runs of hidden systems
U, trace 1 (7 x 64)
[[ 14  -6   2  -1   1  16   0 -26   6 -11  14 -24   9 -13   9 -28  20   6
   12  -8 -12   0   9   2 -24  16   5  -9 -11  25 -26 -13 -16   9  -3   0
  -22   2  -2 -11  16  14  12  23  -5  -5 -11   5   5  10  14   0   5  -3
  -15   2   2   6  10   2  17 -22  -3  -3]
 [ 12   5  -1  -1   8  10   0  -4   5 -13  17 -12   2 -10  11 -18  26   4
    9  -4  -4   2  12  -8 -20 -11   1 -23 -12  31  -6  12  -3   7  -9   8
  -30  -2  -1 -26  17   8  27  13  -4   8 -18  17  13  11  23  11   9  -6
    7   6  -3  19   8   4   4 -17 -13  -8]
 [  2  10  -8   4  13   0  -2  21   2  -8  12   5 -12   0   7   2  18   1
   -1  -1  10   4   7 -12  -4 -30  -5 -20  -7  20  20  29  12   2 -11  10
  -19  -4   0 -25   5   1  26  -8   0  18 -13  20  10   1  19  16   8  -4
   23   2  -4  24   0   7 -10   0 -12 -12]
 [ -8  14  -6   4   9 -11  -1  32   0   5   0  22 -15   8   0  21  -1  -4
   -7   3  18   7  -1 -12  13 -35  -6  -9   2  -1  30  31  20  -5  -4  10
    3  -5   0 -12  -7 -14  12 -21   2  15  -3  13   4  -7   2  12   1  -2
   27   0  -5  16  -7   4 -21  20  -6  -9]
 [-13   8  -5   1   1 -15  -1  23  -6  11 -13  27  -9  13  -7  30 -21  -7
  -10   5  14   5  -9  -2  22 -19  -3   7  11 -24  28  13  18  -7   7   1
   18  -4   2  11 -15 -18 -11 -24   6   6   9  -2  -5 -12 -13   4  -5   2
   15  -2  -3  -2 -10  -1 -17  26   1   2]
 [-15  -5   0   3 -10 -13   1   1  -5  14 -15  13   1   8 -12  22 -27  -4
   -9   3   6  -3  -9   9  20   8  -1  19  14 -30   7 -10   7  -7  13  -6
   30   1   1  28 -15  -8 -25 -17   5  -7  15 -16 -13 -13 -23  -8  -9   5
   -7  -4   2 -17  -6  -6  -5  19  12   8]
 [ -4 -11   6   3 -11  -2   0 -22  -1   8 -11  -4   7   0  -9   1 -18   2
   -4  -3  -6 -10  -7  13   7  28  -1  22   7 -23 -18 -29  -8  -1  11 -11
   20   2   0  29  -9   2 -27   2   3 -13  12 -21 -17  -7 -14 -18  -6   7
  -23  -1   3 -22  -1  -7  11   1  15   9]]
G, trace 2 (7 x 64)
[[  3 -15   6  -3  -8   3   2 -25   1   4  -7 -16  13  -4  -6 -12  -8   2
    3   0 -11  -8  -3  12  -1  32   7  17   5 -12 -27 -34 -18   1   4 -11
   12   3  -3  18  -1  10 -18  16   0 -18  12 -18  -8   6 -10 -16  -5   8
  -25  -2   5 -22   2  -8  16 -12   9  13]
 [ -3 -16   3   0 -11   0   4 -18   0   9 -11 -12  12  -1 -10  -4 -14   2
   -2   0 -10 -10  -8  12   9  30   3  21   9 -22 -20 -35 -10  -2   8 -12
   20   4  -3  24  -7   6 -22   8   0 -16  16 -21 -11  -1 -16 -18  -7  10
  -23  -5   2 -22  -3  -8  11  -1  12  11]
 [ -2 -13   2  -1  -7  -2   2  -4   1  11 -18  -5  10   6 -13   6 -19   4
   -6   8  -3  -9 -10  13  19  21   6  21  14 -29 -12 -31  -6  -8   6 -10
   25   6  -3  26 -11   3 -19   6  -2 -17  23 -23  -8  -3 -19 -20  -7  11
  -15 -10   0 -22 -12  -7   5   2   7  11]
 [  2 -17  -2  -4  -5   0   4   8   5  12 -21  -6   9  12 -12   8 -15   7
   -7  12   3  -9 -11  11  22  13   7  20  14 -31 -11 -31 -12 -10   1  -8
   24  10  -5  20  -8   5  -9   7  -7 -16  29 -20  -2   4 -17 -22  -8  14
   -5 -10  -1 -17 -14 -11   2   2  -1  15]
 [  6 -20  -2  -7  -4   6   2  12   7   5 -22 -12  12  14  -7   2  -8   7
   -3  15   4  -9  -6   9  21  11  11  17  11 -23 -15 -31 -18 -10  -6  -6
   18  10  -1  10  -2  10   0  13 -11 -18  29 -16   4  15 -11 -21  -7  13
   -1 -16  -1 -16 -17  -7   1  -7  -8  18]
 [ 12 -21  -1  -9  -4   9   4   7   8   3 -20 -18  16  12  -5  -8   1   6
    2  16   0 -10  -5   9  13  15  12  13   7 -16 -19 -32 -23  -4 -11  -5
   10  14  -5   4   4  15   6  20 -12 -17  28 -11   9  19  -7 -21  -6  12
   -2 -17  -2 -12 -15  -3   7 -13 -10  17]
 [ 14 -24   2  -8  -4  10   1  -7   7   0 -12 -23  16   8  -5 -15   3   7
    6  10  -7  -8  -1   8   3  22  10   8   3  -9 -27 -34 -24  -4  -8  -6
    6  14  -4   5   7  16   3  24  -9 -17  20 -12   3  18  -5 -19  -7  12
  -11 -12   1 -11  -9  -4  12 -19  -6  17]]
V, trace 3 (7 x 64)
[[-17   8   6   7 -12 -11   0 -28 -12   9   2  13  -5  -9  -2   8 -22  -6
   -6 -15  -7   1  -5   7  -2  18 -10  13   3 -12   1  -3  11   6  20  -6
   14 -11   3  24 -13 -13 -35 -17  14   0  -8 -15 -21 -20 -14   0  -4  -4
  -21  11   5 -13  13  -5   5  15  27  -4]
 [-17  19   3   9  -4 -12  -1 -24 -14   2  15  15 -11 -15   2   7 -10  -7
   -3 -22  -5   5  -2   0 -12   2 -12   0  -4   6  11  18  19   8  19   1
   -1 -16   5  14 -10 -14 -22 -19  16   9 -25  -1 -18 -20  -1  12   3 -11
  -13  16   4   1  20   0   0  16  22 -14]
 [-13  20   0   8   2 -10  -2  -7 -10  -1  19  17 -14 -11   4  10  -1  -7
   -3 -15   2   9   5  -6 -10 -20 -13 -13  -6  13  23  34  23   9   9   5
   -8 -15   3  -3  -5 -13  -5 -22  11  17 -25  10  -7 -19   9  20   4 -13
    5  14   0  14  16   5  -8  15  11 -18]
 [ -7  15  -5   4  10  -8  -1  21  -2   2   7  20 -15   2   3  17   3  -1
   -4  -2  13   9   1 -12   2 -34  -6 -16  -2   8  29  35  22  -1  -2  11
   -7  -6   2 -14  -3 -11  12 -18   4  20 -11  17   5  -9   9  17   4  -6
   23   4  -4  20   0   6 -17  16  -8 -13]
 [ -3   6  -8  -1  10  -8  -1  39   3   7 -10  18 -11  16  -4  22   0   1
  -10  13  20   2   0 -10  22 -35   1  -7   6  -4  28  21  15  -9  -8   9
    4   4  -1 -11  -6  -8  18 -14  -3  12   7  11   8  -1   3   8   1   5
   30  -3  -7  14 -14   3 -20  16 -18  -1]
 [ -4  -5  -9  -2   5  -8   0  38   3  11 -21  12  -3  22  -8  24 -11   1
  -10  20  18  -3  -8  -1  30 -22   5   5  13 -25  19   3   6 -14  -6   3
   18   9  -2   2 -10  -4   9 -11  -5   1  26  -3   8   4 -10  -5  -6  12
   24 -13  -7   2 -23  -2 -17  15 -13   8]
 [ -7  -8  -3  -2  -3 -12   0  22   0  13 -23  11   2  15 -12  22 -23   0
   -9  15  11  -5  -9   5  30   0   1  16  16 -34   7 -13   1 -12   2  -4
   29   8   0  20 -14  -5 -12 -11  -4  -7  25 -14  -4  -2 -22 -13  -8  11
    7 -10  -2 -16 -18  -7 -10  15  -1  15]]
X, trace 4 (7 x 64)
[[  2   0   5   3  -8   7   0 -41  -3  -5  18 -14   5 -21   5 -21   7   1
    9 -18 -19  -3   4   5 -25  28  -2   0  -9  15 -24 -13 -10  12   8  -7
  -11  -5   1   7   5   8 -12  12   6  -4 -17  -7 -11  -4   7  -1   3  -6
  -28  12   3  -5  20  -1  20 -14  18  -6]
 [  3  -1   5   5  -4   9   2 -41  -2  -8  17 -16   6 -21   5 -24   8   1
   10 -15 -20  -1   5   5 -24  29   0  -2 -10  18 -24 -12  -9  13   9  -5
  -14  -7   1   5   7   8 -10  15   7  -6 -19  -5  -8  -4   8  -2   2  -5
  -29  10   6  -5  21  -1  21 -16  15  -4]
 [  6  -1   8   3  -5   8   0 -39  -2  -9  17 -16   5 -19   8 -25  10   0
   11 -19 -20  -4   4   6 -23  28   0  -1  -8  18 -24 -14 -10  11   5  -7
  -15  -5  -1   4   8   9 -10  14   5  -9 -16  -4  -9   0   7   0   3  -4
  -28   9   5  -5  20  -1  21 -17  14  -5]
 [  3   0   4   3  -5   9   2 -40  -2  -6  16 -19   8 -19   7 -25   7   1
   10 -16 -19  -2   5   7 -23  31  -1  -2  -8  16 -28 -17 -13  11   5  -7
  -13  -3  -2   3   7   8 -10  15   3  -7 -15  -7  -8   0   6  -3   4  -5
  -27   9   6  -7  18  -1  20 -16  13  -2]
 [  3  -4   5   2  -6   9   1 -41  -3  -6  13 -19   9 -21   5 -24   6   2
   11 -16 -18  -2   6   7 -21  29  -1   2  -8  13 -26 -17 -11  11   7  -4
  -11  -5   0   6   8   9 -10  17   3  -6 -13  -8  -9   0   5  -5   1  -2
  -31   7   5  -9  17  -3  24 -18  13  -3]
 [  3  -2   6   2  -9   7   0 -41  -2  -4  14 -15   6 -19   7 -23   7  -1
    8 -17 -19  -4   3   9 -23  31   1   3  -7  12 -25 -18 -14   9   8  -6
  -10  -2  -1   6   8   6 -12  13   5  -8 -12  -6 -12  -2   6  -4   1  -5
  -32   7   5  -8  18  -4  25 -15  17  -4]
 [  5  -2   5   4 -10   8   3 -39  -3  -5  14 -16   7 -18   3 -23   6   0
    8 -18 -21  -1   4   8 -24  32  -1   2  -7  12 -23 -16 -10   9   9  -6
   -8  -6   0   9   6   7 -14  12   5  -8 -15  -8  -9  -2   5  -1   3  -2
  -29   9   4  -7  18  -1  21 -12  16  -4]]

runs to name
trace 5 (3 x 64)
[[-15  14  -4   5   3 -15   1  22  -6   7  -5  27 -13   9  -5  28 -12  -6
  -11   1  17   5  -3  -6  16 -27  -7  -1   4 -10  31  27  23  -5   3   6
   10  -8   6   1 -15 -18  -3 -27   5  13   0   7  -3 -12  -5  10  -2  -2
   21   2  -1   5  -6   2 -20  25   0  -6]
 [-17   6   2   4  -4 -15   0   9  -8  12 -13  25  -8   7 -10  26 -29  -8
  -10   2  10   3 -10   1  19  -6  -7  13  10 -26  18   4  15  -4  13  -3
   24  -4   4  22 -14 -16 -25 -23   7   2   6 -10 -11 -16 -20   2  -7   3
    3  -1   1 -10  -7  -1 -10  25  13   1]
 [-10  -3   6   5 -10  -9   2 -17  -6  11 -11   7   4   1 -10  12 -25  -4
   -7  -1  -5  -5  -9   9  10  21  -3  20   9 -28  -3 -17   2  -2  16  -8
   24   0   2  33 -15  -9 -33 -10   6  -9  10 -23 -18 -12 -20 -12  -7   5
  -18   1   2 -21  -1  -6   2  14  20   6]]

U
trace 6 (3 x 64)
[[ 14  -6  -6  -4  12  12  -1  19  10  -7   3 -13   4   5   8 -14  24   6
    6   9   7   0   8  -7  -6 -16   7 -18  -9  20  -4   8  -8  -3 -19   6
  -19   7  -2 -30  15  12  37  16 -10   4   1  16  20  17  21   2   5   3
   21  -8  -3  18  -5   6  -1 -16 -24   0]
 [ 17 -16  -6 -10   8  13   0  23  13  -5 -13 -15   8  14   2  -8  15   9
    2  18   5  -4   2  -3   7  -9  12  -5  -1   3 -11 -11 -17  -6 -20   2
   -5  15  -6 -21  11  14  30  21 -16  -6  18   6  21  25   7  -8   0   9
   17 -13  -4   6 -15   3  -3 -18 -26  10]
 [ 15 -24  -2  -9   2   9   0  11  12   0 -18 -19  15  14  -4 -12   6  10
    3  19   1 -11   0   6  10  12  14   6   4  -9 -20 -28 -23 -10 -16  -4
    4  15  -4  -4   8  17  13  21 -15 -16  25  -6  11  23  -4 -17  -2  12
    3 -15  -2  -6 -14  -4   5 -16 -15  18]]

V
trace 7 (3 x 64)
[[  5   2  -9  -1  11  -2  -2  39   7   1  -5   6  -7  15   0  13  11   3
   -4  13  17   2   2  -6  15 -34   3 -13   0   3  18  18   5 -10 -14   9
   -4   8  -1 -22   2   1  30  -4  -7  10   7  15  16  10   9   6   4   3
   32  -9  -7  19 -14   5 -18   4 -24   0]
 [  5 -12  -8  -6   5   0   0  41  11   8 -22   1   2  23  -7  13  -1   6
   -7  22  17  -2  -5  -1  27 -20  10   2  10 -17  10  -4  -2 -14 -12   3
   13  12  -4  -4  -2   5  20   0 -11  -3  27   0  12  15  -6  -9  -4  13
   24 -19  -5   1 -24  -2 -15   1 -23  11]
 [  0 -16  -4  -7  -2  -1   0  20   8  10 -26  -3   8  19 -12  12 -14   3
   -9  18   9  -7 -10   6  26   5   7  19  13 -30  -5 -27 -11 -11  -2  -8
   24  11  -2  14  -6   5  -4   4  -7 -14  30 -15   0   7 -13 -18  -8  14
    2 -14  -1 -14 -21  -6  -6   3  -9  17]]

V
trace 8 (3 x 64)
[[  8   2   4   2   0  12   1 -30  -1  -9  20 -17   4 -19  10 -28  19   0
   11 -15 -14   1  10   0 -29  15  -1 -10 -14  27 -20  -3  -9  13   1   1
  -24  -9   1 -11  14  10   4  16   2   1 -20   6  -1   5  16   3   7  -7
  -18   9   2   5  18   2  17 -22   5  -9]
 [  6  10  -1   4   6   5  -2 -10   0 -14  24  -7  -4 -13  12 -15  22   1
   10 -13  -4   6  10 -11 -26 -10  -4 -20 -15  31   1  21   3   9  -6   7
  -29  -6   0 -22  11   3  18   3   2  13 -24  18   5   1  22  16   8 -10
    2   9   0  21  14   7   4 -12  -4 -13]
 [ -4  14  -4   8   8  -4  -2   8  -4  -5  19  12 -11  -3   6   4  12  -1
   -2  -8   6   9   7 -10  -8 -31  -6 -19  -9  20  22  33  18   4  -3  11
  -16  -7   2 -19   1  -7  17 -11   4  19 -20  18   5 -11  20  17   9 -10
   18  10  -2  24   7   6 -10   8  -6 -16]]

U
trace 9 (3 x 64)
[[ 12   3  -5   0   9  11   1  -1   4 -13  17 -11  -1  -9  11 -17  26   4
   12  -5  -2   4  12 -10 -20 -11   1 -23 -13  31  -1  14  -2   7  -9   6
  -28  -2   0 -29  15   8  27  12  -5  11 -18  20  13   9  23  12   6  -7
    9   4  -2  19   8   6   2 -18 -13 -12]
 [ 18  -4  -5  -5  11  13   0  21  10  -9   2 -11   2   6   8 -11  24   6
    5  10   6   2  10  -6  -6 -17   9 -16  -8  20  -2   7  -8  -1 -20   6
  -18   9  -4 -30  16  13  35  16 -13   4   2  17  20  21  17   3   6   0
   18  -7  -5  16  -5   4  -4 -16 -25  -2]
 [ 16 -14  -7  -9   9  10   2  26  14  -5 -11 -17  10  12   2 -10  15   8
    4  20   4  -5   2  -2   4  -8  12  -3   1   2  -8 -10 -16  -7 -20   5
   -5  13  -4 -20  10  17  29  21 -15  -6  20   6  17  25   5  -9  -1   8
   16 -15  -5   5 -16   3  -2 -18 -24  12]]

V
